Rotation paths and how fast each direction turns (degrees each step)
Each turn is a multiple of 5 degrees from 10 to 175, or 0.
Each row of a path follows its step; steps can be skipped.

step 0: [ 10   2  -2 -10 -16  16  32  -4   4   6 -12 -21  18  18 -11 -14   6  -4
 -10  13 -23 -19   4  16  12   3  -6  -5  -2  10  -2  -2  -8  17   3   3
 -24  -9 -14  -4  11]
step 4: [  2  15   7 -19   8   1  20 -25  17 -10  15   4 -27 -19  -3  -5   0  -3
   4  -9  -5   8  -5  -5 -10  -2   4 -10   3 -23  -2  15 -15   7  35  -3
  -2  14  -2   5   1]
step 11: [ -4  -7 -21  -2   6  16  16  -5  14  16   0 -12  15  -7  -9 -15   1   6
  -3   5  14   0 -16  12  27   7  -9  16  12   9  -4  -4  -7  26  12 -11
  -8 -16 -20 -11  17]
step 13: [ -4  11   4 -28  -7  21  -6   5 -18  -6  -3 -18   7   6   7  -5   8  15
  30  12  -2  11  -1 -15   0  19   2 -17   5   5 -11  15  11  10 -11 -11
 -17   7 -10  21  -6]
step 15: [  2   9  -6  -3   8   8  25  -9  20  -3  -2  11  -9   0  -1  16   5  -7
  16 -30  11  -2  -1  -3 -16  18  -4 -24 -28 -19   3  18 -13   5  10  10
 -14   0   8  -8  -1]
step 19: [ -5   3   3 -22  18   0  27 -10 -11   2 -21 -15  13  -4  -8  -8   4  17
  -1  14   6  -8  11  10   1  17  -3  25  -2  15   1  -4 -12  10   4 -17
  -8  -5  12  21  15]
step 25: [-15  12  16 -20  14   7   8   5  20 -16   9 -16 -11  -5   9   2  -1  10
   8   1   5  16  11 -11   2  -8  -2   7   9 -13   5  19 -29  17  16   2
  10  11  -5  26   3]
step 28: [ -1   5  -6 -17   8  -7  13   8  -6 -15  32  10   6  -5   2  19  10  -6
  -7 -18 -17   3 -12  -3  -5   1  19  14 -17  13 -23   4   3  12  -2   2
   3  34  13   0   5]
Directions:
[-1  4 -2  4  6  3 -2 -1 -2 -3 -7 -3 -2  2 -2  6  2  1 -2 -3 -4 -6  1  7
  4 -4  9 10 -9  5  3  0  7 -3  1  1  2  2  0  2  4]  35
[ 4 -3 -2 -3 -2 -7  6  8  3  0  3  4  4 11  6  3  4  3  2 -2 -2 -5  1 -3
  0  3  1 -4 -8  2 -1  0  5 -3 -4  7 -4 -2  5  4 -1]  55
[ -3  -1  -8   6 -12   4   2  10   1   0   1   1   0  -1  -3  -5  -1   2
   2   0   8   3   1   1   4   2   2   1  -4   5   4  -2  -2  -8   8   3
   3   0  -1  -5   0]  120
[  1   3   7   1   1   3   0   1  -4  -5   6  11   2   4   1  -6  -1   3
 -10  -2  -5   0   1  -2  -1   4   2   2   1   1  -2   0   8   2   2  -2
   8  -2  -2  -9  -5]  175
[-8 -7 -1 -2  4 -2  2 -3  7  7  6  0 -1 -1  6 -8  2  4 -2 -3  0 -8  0  1
  0 -4  3  4  4  5  4  2 -6  1  0  0  8  3  4  4 -2]  135
[-4 -5  1  5  0  7  4 -6 -4 -2  2  1 -2 -8  0  2  2 -2  3  1 -5 -2 -2  2
  0  3  0 -9 -6  7 -5  2  0 -5 -5  2  4 -6 -6  6 -7]  135
